[ 14  89  13   1 -31 -63   5] -> q477
[  55 -119  -30   38   12   27  -26] -> q209
[ 88  13   1 -31 -63   5 -41] -> q634
[ 13  77 -59  87  65  88 -63] -> q607
Table of tags by key:
[-59] -> q859
[13] -> q540
[1] -> q330
key q477 2:   q540
q: [  55 -119  -30   38   12   27  -26]  q209
q: [ 89  13   1 -31 -63   5]  q477

[-41  15   8  -4  -8 -14  -1] -> q882
[-75  34  10  -7 -17 -24   6] -> q883
[47  9 15  2 13 13  4] -> q968
[ 45 -12 -11   5  16   8  -2] -> q757
[15  2 -2 -2 10 -1 -3] -> q945
[111 -39 -19   6  29  31  -6] -> q517
[-67  20  16  -6 -19 -20  -3] -> q323
[  9  39  18  -4 -30 -39   2] -> q944
key -> tag
[10] -> q646
[11] -> q494
[-1] -> q308
[30] -> q984
[31] -> q793
[-39] -> q789
[0] -> q661
[13] -> q569
[-14] -> q856
key q945 5:   q308
q: [15  8]  q882
both q882 q968:   [15]
q: [-67  20  16  -6 -19 -20  -3]  q323

[ 76 108 -63 -36  36   6 -56   7 113] -> q671
[ 82  61  49 -28  -8  87 111 -41 -36] -> q63
[-39  89 103 -47 -35  43  12 -73  -7] -> q588
[-95   9  96  70  34 -51 -42  85 -42] -> q941
[ 13  85  65  32 -40 -25  72  90 -48] -> q835
[ 24 -30 -30  90  -9 -42 -37  22 -13] -> q579
[ 60  37 -30 -36  88 102 -42 -35  25] -> q755
[-49 -45  65 102 -45 -46  46 -10 -71] -> q382
[ 89 -59 -45  34  16 -57  -8  85  68] -> q628
[  13 -101    9   98   60   36  -26  -35   89] -> q150
Table of tags by key:
[-36] -> q409
[-42] -> q453
[-43] -> q207
[38] -> q245
[88] -> q136
[37] -> q768
[-37] -> q865
key q755 6:   q453
q: [  13 -101    9   98   60   36  -26  -35   89]  q150
both q755 q941:   [-42]
both q628 q63:   [-8]

[ -66 -104   74  -63] : q692
[107 -18 104  48] : q484
[-114   -4   73  106] : q724
[ 31 102  15  94] : q971
[ 31 102  73  15] : q249
[ -66 -104  -23  -71] : q366
[-74  45 -27  50] : q511
[ 93 -99  73 -93] : q112
[-40  -1 -31  14] : q928
key -> tag
[14] -> q988
[15] -> q427
[-27] -> q590
[-26] -> q966
key q511 2:   q590
q: [73 15]  q249
both q724 q249:   [73]
q: [ -66 -104   74  -63]  q692
q: [ 31 102  15]  q971

[-10 -50 -18  36 -75   0]  q139
[  6  -9 -11 -24  17 -26]  q855
[ 10  71   8 -38 -24 -10]  q43
[  0  16 -45 -21 -33 -68]  q582
[-20 -68 -10  31 -37 -63]  q44
[ -2  -5 -16  -7  37 -25]  q603
[-10   8 -10 -24  71 -38]  q480
[ 35  15  -2 -63  36 -56]  q974
q: [  8 -10 -24  71 -38]  q480
q: [-20 -68 -10  31]  q44
Table of tags by key:
[-56] -> q838
[36] -> q78
[0] -> q746
[-24] -> q282
[-26] -> q823
[-25] -> q265
[37] -> q635
key q603 5:   q265
q: [  0  16 -45 -21 -33 -68]  q582
q: [15 -2]  q974
q: [-10 -50 -18  36 -75   0]  q139
q: [ 16 -45 -21 -33 -68]  q582

[ 20 -35  -2   3  16 -51  48  11  75]  q896
[-11  -1 -37 -89 -33  -9 -19 -48  -9]  q147
[ 10  16  51  50 -33  20  -6  41 -65]  q430
[-21 -52 -37   3  40 -23  35  -4  75]  q239
[-32  -1 -19 -43 -58   6 -46 -34 -37]  q893
[-52  16 -54 -20  40 -51 -19 -19  47]  q786
[-21 -35  16   3 -58  20 -19  -4 -65]  q742
[ 10  33  -2  26  65 -23   8  26  75]  q512
[-21 -52  33  73  -9   6  21  41  -9]  q663
[ -1 -52  33   3 -82  20   8  11 -65]  q345
q: [ 20   8  11 -65]  q345
key -> tag
[-53] -> q336
[-1] -> q578
[16] -> q280
[-54] -> q146
[-2] -> q214
key q786 2:   q146

[ 49  46  82  17 -43   2]  q525
[-60 -29 -16  49  72  17]  q934
[ 44  57 101 -27 -40  13]  q47
[ 64   1 -33  18 -20   0]  q475
[-19 -71 -48 -38 102   1]  q296
[ 64   1 -47 -35  -9  -5]  q709
[-39 -55 -70 -86   5   2]  q463
[ 46  26 -29 -11   6   0]  q190
[ 29 -40 -35 -34  64   3]  q348
[ 70  -5 -52 -38 -14   1]  q818
[ 54  69  42   4 -25  17]  q240
q: [ 64   1 -47 -35  -9  -5]  q709
both q296 q709:   [1]
both q475 q348:   [64]

[ 25 -62  78 -14  39  40 -14  22] : q407
[  8 -10  16  24 -62  78   9 -24] : q37
[ 39   2  70 -83   8   8 119 -29] : q441
tags:
[24] -> q980
[-14] -> q82
[78] -> q624
[22] -> q333
[-83] -> q434
[25] -> q61
[-13] -> q234
key q407 3:   q82
both q441 q407:   [39]
q: [ 25 -62  78 -14  39  40 -14  22]  q407
q: [ 24 -62  78   9 -24]  q37
q: [ 25 -62  78 -14  39  40 -14]  q407
both q441 q37:   [8]
q: [  8 -10  16  24 -62  78   9 -24]  q37

[ 20 -56 -14  13   3  -6 -13  -7  -1  17   9] = q102
[ -2  83 -39 -25 -38 -22 -10  -2  -7  65  -8] = q940
[  0 -40  -9  -4  -2  -4  23 -82  12  35   6] = q749
[ -6  50   7 -12   7 -48  -4 -63   0  62  -2] = q609
[ -1 -24 -33  -7  -4  42   7 -13  -4  78  10] = q611
[ -14   80    6   20   -7   53    7 -101  -22  -10  -10] = q470
[ 0 31  8 33 23 88 -1 33  7 -1 -7] = q775
[ -18  -11   37  -31   13 -106  -20   47    7    0   16] = q168
Table of tags by key:
[-40] -> q110
[-56] -> q267
[12] -> q399
[83] -> q159
[31] -> q799
[-24] -> q205
key q749 1:   q110
both q940 q102:   [-7]

[  8  51   6   3  79   2 -23   4  -2  16 -25  13  -5  -8  -2 -13 -13  -6
  21  -8  50  13  -2  -1  -4  21  -8 -39 -19  24 -12  -4 -18  46]  q46
[ 10 -60 -15  -3  61  -5  11 -35  32 -10 -12 -15  10   9 -31 -10   7 -15
  12   1  71  29 -13  -9 -17  28  28  12  25 -26 -15 -39  -6  51]  q739
[  7 -15   5  11  45   5  55 -16  11  14  13  11  46  -5   2  28  37  -5
 -12   5 -24  31   4 -15   8   6   5  25   1 -30 -10  -4  18   8]  q109
[  7 -11  -2  -5  95 -16 -51 -31 -24  51  34  28  15  -1  20 -63  -2  39
  10  -2  -8 -10 -11  13   5  64   0  12  14 -13   9  -4  18  11]  q620
[ 19  25  -5   4 -97  13   0  -4  43 -21 -18   2  -7  -5   3 -12 -35  -7
  -1   5 -16  16 -14  -3 -23  17  14  14  13  -5  10 -12  -8 -24]  q369
[ 18  12   3  -5 -24   9 -24   7 -37 -21  24  -1  27  -6  -7  44  20  11
   6  -4  19   0  11  -7  -7 -20  -5  19  -9   9  21  -2  23 -10]  q836
[ 11 -38  -3  -3 -59   4  40 -61 -80  -3 -13  40 -27 -15  -3   7 -18  30
   2  -3  -2 -14  21   2 -13 -43  17  -1 -11  -1   0  -9   8   6]  q329
[  5  33   0   0  12   0 -39  13 -14  30 -27   5  25  11 -24 -29  -9  20
  17   1 -13   1 -15 -11  28  66  -7  24  18 -23 -30   8 -16 -15]  q831
[  1 -11 -10   6 -37 -10  25 -28  24  -8  22   3  -5   1  12   2  28  -3
 -10 -10  48   3   6  14 -31  35  -5  -1   8   2 -10   9 -21   3]  q561
[ 32  -1   0   1 -74  -3 -65  27  14 -58 -10   6 -23   9  -5   3 -34  16
  -7   1  11  -7  10   7  -1   5 -22   4  19 -41  14  -7 -13  -1]  q447
[ 25   9   7   0 -10 -10  53  12  17 -21 -19 -12  33  -3 -13  45  28   6
 -14   1 -15 -12   4  -9  10 -45  -9  27  -5 -29  43   2  -1 -32]  q878
q: [  8  51   6   3  79   2 -23   4  -2  16 -25  13  -5  -8  -2 -13 -13  -6
  21  -8  50  13  -2  -1  -4  21  -8 -39 -19  24 -12  -4 -18  46]  q46
tags:
[-2] -> q857
[7] -> q219
[-11] -> q173
[71] -> q378
[8] -> q860
[-10] -> q462
key q739 16:   q219
q: [ 10 -60 -15  -3  61  -5  11 -35  32 -10 -12 -15  10   9 -31 -10   7 -15
  12   1  71  29 -13  -9 -17  28  28  12  25 -26 -15 -39  -6  51]  q739

